Here are some points, each followed by its number:
  14  85  7  28  8  25  10  2  24  26  30  0  12  -14  2  4  -11  -9  -16  -5  -12  -18  -13  -17  -23  -14  -15  -20  -2  -34  -26  -10  -2  -12  -9  -14  -15  -15  -13  -4  -21  -18  -16  1  -14  -16  -11  -7 0
  -33  -18  -12  -11  -15  -12  -29  2  -16  -22  2  -20  12  5  21  42  12  60  -36  -44  -19  -1  14  -20  -2  7  -23  -22  63  -26  -16  -35  34  -37  -12  -2  127  -12  3  -37  -2  -34  16  62  -7  62  -21  -31 1
  -24  0  0  24  14  20  12  26  54  -13  87  -1  127  49  96  65  97  86  -5  -20  -44  -36  2  13  -28  14  29  -11  72  -26  -31  -19  18  -21  -10  -9  29  -31  -15  -14  -5  -31  -20  34  -24  -1  -24  -49 2
  -31  -27  -21  -31  -35  0  -28  -55  17  36  27  3  -2  -6  22  46  19  -6  -19  -36  -7  -15  126  -1  -2  -10  41  -29  -9  19  -42  -37  -13  0  2  -29  -7  -32  17  13  26  1  -18  -1  -11  0  -8  13 3
  -5  -25  -3  -13  24  9  -2  -8  -23  -11  -16  -20  3  -21  6  -6  -2  -3  -7  10  0  80  -20  -22  -20  -6  -14  -13  -11  -1  16  -17  10  -10  33  0  -21  2  40  -3  1  -19  7  -3  -19  4  -8  -14 4
  4  20  -13  11  -8  -13  -7  -8  67  20  28  -9  10  -12  9  23  -5  5  4  -21  -26  -5  20  -10  -17  0  -4  -15  19  -19  -20  -8  -12  -9  -5  -14  3  -7  -23  -10  9  -15  -6  5  -17  1  -7  -18 5
  -24  -20  -40  -31  -15  -34  0  1  -13  -49  -24  17  -29  -29  -26  -26  -23  -40  15  -20  53  -19  -33  63  -14  -22  -7  127  -32  45  -10  35  8  2  -32  -7  -33  -18  10  -2  -26  44  -3  -19  -6  -26  0  -24 6
  -12  -14  -25  -9  3  -16  -16  -12  -16  -15  -26  -7  -16  -24  -2  -25  -1  -24  3  7  -12  -18  -9  -4  12  -10  4  12  -6  27  13  15  -16  3  -14  18  -30  41  -11  57  29  33  -3  0  30  -6  127  56 7
  5  17  -10  9  -11  -5  -11  -5  76  31  28  -8  32  -3  19  28  -6  6  0  4  -10  9  34  -13  1  -7  -2  -7  15  -11  -7  -7  -16  -20  -8  -6  11  -12  -7  -5  1  -9  -1  9  -9  -13  -4  -14 8
  -24  -48  -1  -13  25  -13  -2  9  -4  -36  14  -26  28  33  22  20  111  37  -13  9  -23  14  23  -8  -25  26  22  -35  17  -41  0  -28  31  -28  -6  -16  1  -10  4  -1  3  -15  -11  0  -16  -15  -26  -42 9
  -24  -23  -12  -35  -21  -37  -18  2  -39  -26  -31  21  -13  -10  -34  -21  -44  3  0  -23  -11  -8  -11  -5  36  -24  -36  0  -40  13  -5  -30  -37  35  -29  -28  -27  8  -17  64  67  -9  -16  5  -7  -12  16  127 10
  -11  6  -16  -31  -21  -1  -14  -12  35  42  -7  8  1  -3  49  49  16  2  25  -16  -3  -3  127  -11  3  6  52  -30  17  -5  -19  0  -4  -1  -25  -36  -9  -21  -9  28  67  -17  -7  -3  -15  -12  -2  -20 11
  -23  -28  11  -14  8  -8  -28  -6  -10  -20  -25  -22  5  -22  -4  -16  -24  -22  -30  4  -11  25  -14  -36  -29  -2  -3  -10  2  -16  7  -8  34  -23  23  -2  5  -15  77  -9  -17  -12  32  -4  -9  24  -7  -4 12
  -24  -12  -6  -21  1  -28  -25  -5  55  18  14  -18  12  -22  22  32  18  -23  -2  -21  -16  -13  127  -18  8  -3  44  -13  11  -13  1  -1  -10  1  -30  -29  13  -8  -10  9  15  -8  -34  24  -21  -38  -9  3 13
  -11  4  -22  -28  -8  -13  -11  -3  -23  6  -18  -21  -10  -33  -33  -33  -21  -8  13  127  14  39  -23  -24  2  18  -13  -9  -24  24  25  -9  -2  -24  31  47  -12  15  23  -9  -8  -1  -8  -9  -4  14  -1  -2 14
  -38  -54  -31  -63  3  -11  -7  -49  -23  -41  -37  -18  -66  -6  -7  -19  -26  -17  -24  4  -2  29  -55  -52  -64  17  -33  -18  14  -13  -29  -45  33  -6  0  8  65  -33  93  -29  -30  -12  79  62  -14  127  -29  -55 15
  29  89  22  25  7  23  5  5  24  11  25  2  -12  5  -3  2  -7  -7  -9  -10  -13  -18  0  -14  -3  -20  -13  -17  4  -25  -17  -10  -10  -21  -9  -14  -4  -15  -7  -8  -3  -11  -24  -17  -6  7  -17  -6 16
  -5  -10  12  6  42  16  -3  17  -6  -12  -1  -7  -6  7  1  -12  -10  -4  -12  6  -7  7  -14  -21  -20  -2  -10  -14  -13  -12  -4  -6  -1  -19  8  -7  -2  -6  0  -5  -11  -9  -5  -2  -7  -7  -9  -10 17
  -18  -20  -5  -5  -10  -22  0  -5  -15  -8  -13  -14  -13  -14  -15  -8  -13  -8  -18  2  13  -9  -11  6  -1  1  3  14  -3  17  15  20  -16  -3  -19  -1  4  27  -7  1  -9  57  -3  0  14  -2  21  2 18
  -14  -10  5  4  -10  -4  -13  -6  -8  -9  -9  -5  -11  -19  -4  -8  -11  -14  -7  -1  10  -4  -14  -4  0  -4  -5  11  5  18  5  10  0  6  -8  5  -5  33  -4  12  0  22  -6  -10  10  -12  58  10 19
New points follow, each followed by the numbers of its five nearest points above by angle, seen from the average point of the numbered points, nearest first.
  -7  -13  8  3  10  22  -8  -6  -5  -7  45  -19  37  47  38  18  30  85  -6  -11  -11  0  2  4  -17  11  2  -13  22  -12  7  -19  30  -14  -5  -8  42  1  -1  -14  -4  -19  -4  10  -14  7  -26  -17 -> 2 9 1 8 17
  95  -6  98  87  50  82  127  64  -15  22  16  4  -10  56  -4  15  -11  -27  -57  -31  -19  -36  -16  -12  -30  -6  -30  -36  -15  -23  -32  -23  0  -15  -9  -39  9  -16  -15  -54  -25  -28  -14  -7  -27  -34  -34  -22 -> 17 16 0 5 2
  44  -17  -24  -17  -16  14  -1  -1  16  52  -14  127  -9  -17  -28  -27  -21  -19  71  -10  28  0  17  75  60  -21  -36  -12  1  3  -24  -11  -42  73  3  -14  -14  -8  -27  31  9  -15  -2  6  -13  -11  -7  10 -> 10 6 19 11 7
  -6  1  7  6  0  -12  1  11  4  -1  36  -13  41  18  39  28  11  75  -45  -1  -33  -11  -20  -44  -15  -2  3  -27  13  -27  -11  -30  16  -32  -14  -8  39  1  -23  -10  -18  -15  2  -2  -16  21  -34  -34 -> 2 1 9 5 0
  -18  -42  -30  -45  -22  -15  -30  -25  -19  28  -20  43  -50  -32  -19  -18  -14  -37  11  -19  46  -27  -17  127  36  -32  20  42  -32  11  0  28  -18  22  8  -37  -13  -35  -39  -16  -3  13  -32  -25  -5  -11  -51  1 -> 6 18 10 19 3
  -22  -13  -9  -46  -34  0  2  -22  -9  18  -1  19  27  7  -16  15  67  31  66  5  12  -10  71  -15  21  78  127  4  9  48  10  11  15  8  -5  5  -30  23  -23  -10  11  -1  -11  0  2  6  0  -7 -> 11 3 13 9 2
  -1  -9  -13  -18  -7  -2  -7  -8  -3  2  -11  39  -14  -28  -15  -3  -9  -12  35  2  5  -13  -1  23  37  -7  -7  2  -3  -1  -9  -4  -12  102  -10  -9  -8  -8  -5  45  37  -2  -14  -17  -10  -17  5  48 -> 10 7 19 6 18
  -19  -11  -21  -19  -11  -5  -26  -13  -9  -4  -2  1  -8  -16  -19  -5  -13  -25  -11  -1  -18  -12  3  12  26  -18  -2  -22  -27  -20  -20  -16  -23  16  -28  -18  -11  -4  -13  23  91  -6  -13  -14  -15  -17  13  13 -> 10 7 19 11 3
  -16  -12  -10  -2  -3  -4  1  -8  -5  10  -10  0  -13  -2  -7  6  11  -1  19  95  8  31  -9  4  0  29  0  0  4  22  41  -1  4  -7  19  28  4  10  15  -9  2  -1  4  -7  5  -7  -4  0 -> 14 4 18 19 17
  -21  -19  -5  -3  -18  -24  -14  -15  -12  -8  -18  27  -15  -17  -15  4  -24  -21  20  -2  27  -15  -9  44  13  -15  -5  22  7  10  -4  17  -10  20  -3  -10  1  0  -2  0  -6  -4  -5  3  -14  -14  8  -1 -> 6 19 18 10 7
  -12  0  -6  0  -9  -3  -8  -12  -15  11  -14  35  -12  -3  -10  -1  3  -12  24  0  36  -2  -5  67  30  7  0  32  -6  22  5  21  -12  28  -1  -10  -2  5  -4  2  14  4  -2  -9  -2  -5  1  8 -> 6 18 19 10 7
  -37  -18  15  -13  4  -38  -19  -19  -52  5  -18  -19  -42  -8  -7  -12  -36  -15  -7  67  0  23  -22  3  -23  25  -8  -20  7  -4  97  26  21  -30  88  127  -9  93  62  -38  -22  -9  89  0  71  49  3  -19 -> 14 12 4 15 18
  -59  -28  -52  -35  -7  -47  -6  -48  -20  -14  -46  -23  -15  -21  -36  -12  -33  -22  -11  42  -9  38  -11  -13  -15  26  -25  -28  -19  19  34  -36  21  -39  42  127  -19  44  -5  -17  -44  -1  69  -1  37  5  1  -14 -> 14 12 4 15 18
  -7  1  9  2  4  5  2  8  11  -4  22  -12  19  16  18  29  16  63  3  -5  1  2  1  -8  -9  12  2  -6  11  -2  2  -11  22  -13  10  -11  36  -5  4  -8  -8  -9  14  8  -17  5  -15  -13 -> 2 1 9 8 5
  -17  0  -14  -8  -3  -8  -11  -2  20  8  44  -5  40  12  41  38  8  20  -2  -16  -17  -9  -2  -9  -13  -9  -6  -11  114  -10  -1  -6  4  -17  -9  -15  45  -3  2  -15  -8  -12  -6  42  -5  18  -11  -7 -> 2 1 8 5 9
  -4  -15  -1  -20  -2  -21  -26  -9  -13  -11  -27  -13  -6  -26  -17  -16  -18  -12  -24  -15  34  -16  -3  25  -10  -1  -16  85  -15  26  -6  38  -23  4  4  -12  -8  4  -5  -10  -3  27  -3  -6  3  -16  3  -8 -> 6 18 19 7 10
  -5  -5  -7  -12  0  -7  -9  -17  -6  0  -9  18  1  -5  0  -1  -5  -10  16  -3  9  -1  2  13  55  -2  3  5  -14  -4  -1  -3  -3  25  -12  -6  -7  6  -6  19  30  -6  -8  -8  -12  -1  1  28 -> 10 7 19 6 18
  -23  -23  -9  -12  -14  -12  11  -8  -11  1  -10  -1  -1  -1  -17  -10  -12  -18  7  -9  3  -16  7  -5  53  -16  0  -17  6  4  -7  -6  -9  33  -12  -14  -7  9  -12  106  33  -8  -3  -12  5  -4  37  34 -> 10 7 19 18 11
  -18  -15  -7  -11  -7  -25  -21  1  -4  -21  -13  -24  -14  -1  -4  0  -14  1  -22  -7  -23  8  -25  -12  -14  5  -5  -13  -4  -35  2  -7  41  -11  45  1  40  -11  45  -16  -6  -31  37  50  -16  98  -22  -19 -> 15 12 1 4 14
  -12  -18  -15  -29  -12  -35  -4  8  -17  1  11  1  5  15  6  -1  39  1  36  29  9  -28  39  -8  -1  36  123  -3  -3  22  -9  -6  4  -10  -5  -24  -11  -1  -10  -8  17  14  -16  -1  11  -2  -12  -15 -> 11 13 9 3 18
  -7  -19  -6  -1  -1  -7  -8  -12  -3  -4  -2  4  -11  -5  -11  -4  -9  -9  17  75  5  20  -11  -8  1  25  5  0  -2  20  29  -7  2  2  7  32  -7  -7  3  -7  -8  3  5  3  14  -11  14  -8 -> 14 19 18 4 7
  3  -2  8  0  6  6  -9  -6  12  -10  10  -10  21  21  15  14  28  63  -13  7  -1  -3  -7  -29  -4  -6  3  -16  6  -25  -4  -14  13  -6  -6  -13  26  -6  3  -4  -6  -25  8  25  -5  -1  -10  -11 -> 2 9 1 17 8
  -20  -15  -4  -10  -8  -9  -1  -7  -5  1  -14  -7  -6  -9  -6  -6  -9  -12  -1  2  37  -10  -4  23  4  2  -4  91  -8  30  12  36  -3  2  1  -1  -3  7  -3  3  -4  36  -3  -1  1  0  6  -1 -> 6 18 19 7 14
  -17  -24  -24  -17  -18  -21  -18  -1  -13  0  -22  37  -33  -13  -16  -24  -13  -16  21  10  43  -10  -18  94  49  4  -8  26  -19  31  -13  33  -19  22  -15  5  -1  0  -7  18  13  0  -8  -15  3  -3  -6  2 -> 6 18 19 10 7
  -5  2  4  9  -1  0  -11  1  26  1  29  -6  13  24  60  26  26  19  -4  -5  -18  -19  22  -6  -16  2  13  -3  37  -12  -3  -8  -1  -13  -5  -13  9  -7  -5  -6  -2  -18  -3  5  -7  -7  -16  -7 -> 2 8 5 9 11
  61  53  60  127  28  55  77  62  9  -8  5  -1  -3  30  -22  -10  1  17  -27  -16  -5  -7  1  -7  -18  -4  -14  -17  -9  -17  -28  -16  -14  -12  -1  -17  -2  -15  -7  -16  -19  -12  -19  -8  -5  -17  -31  -17 -> 16 0 17 5 2
  -17  -6  -19  -3  -5  -17  -17  -16  -1  -7  -3  -24  -7  -13  -10  -2  -4  9  -8  -5  -12  3  -8  -15  -12  2  -21  -6  3  -2  -11  -6  7  -8  20  1  22  -12  35  -4  -9  7  21  31  -10  78  -19  -14 -> 15 12 1 4 14
  -13  -19  1  -16  -15  -25  -28  4  -4  34  -38  47  7  -27  4  -23  -2  -20  11  -13  64  2  -26  108  47  0  -6  36  -21  24  -10  62  -11  40  -5  -9  -7  5  -18  20  4  0  -13  -16  4  -30  -17  29 -> 6 18 19 10 7
  -11  31  -12  -43  -6  -12  9  1  38  -13  119  7  53  0  38  30  12  54  -21  -10  -18  0  26  -36  -20  -25  -29  -37  39  -43  -18  -41  -5  -3  -5  -8  10  -48  -43  -16  -41  -26  -17  -17  -4  -4  -7  -22 -> 2 5 8 0 16
  -29  -20  -10  -9  -18  -16  -7  -21  -20  -12  -22  3  0  -19  -13  -14  -17  -12  -4  2  44  -8  -27  24  1  0  3  89  -11  17  -10  29  -19  5  -5  -3  -18  -4  -6  16  0  25  -11  -16  21  -10  -1  -11 -> 6 18 19 7 10
  6  -28  -27  -21  -30  -22  -33  -8  -29  31  -32  69  -13  -23  -49  -35  -28  -27  76  -1  15  -36  -7  70  93  -28  -16  -8  -4  2  -12  -25  -28  127  -46  -44  -41  -43  -7  112  89  -23  -31  -41  -17  -24  10  91 -> 10 7 19 6 11
  -21  -5  -6  -7  -9  -16  -22  -8  0  -9  15  -14  26  -3  24  19  7  7  -8  -12  -19  -8  12  -15  -16  -1  -9  -15  69  -19  -7  -16  -5  -14  -10  -8  27  1  1  -9  -15  -11  3  21  -16  2  -10  -2 -> 1 2 5 9 8
  -14  -11  -5  -3  2  -9  -16  -3  -8  -2  -14  -5  -7  4  7  -6  22  1  11  -5  2  -7  14  3  0  34  62  -17  5  9  -4  3  -3  -1  -16  6  -5  -7  -9  -8  -8  2  -9  -1  -4  -14  -1  -3 -> 18 9 11 13 19
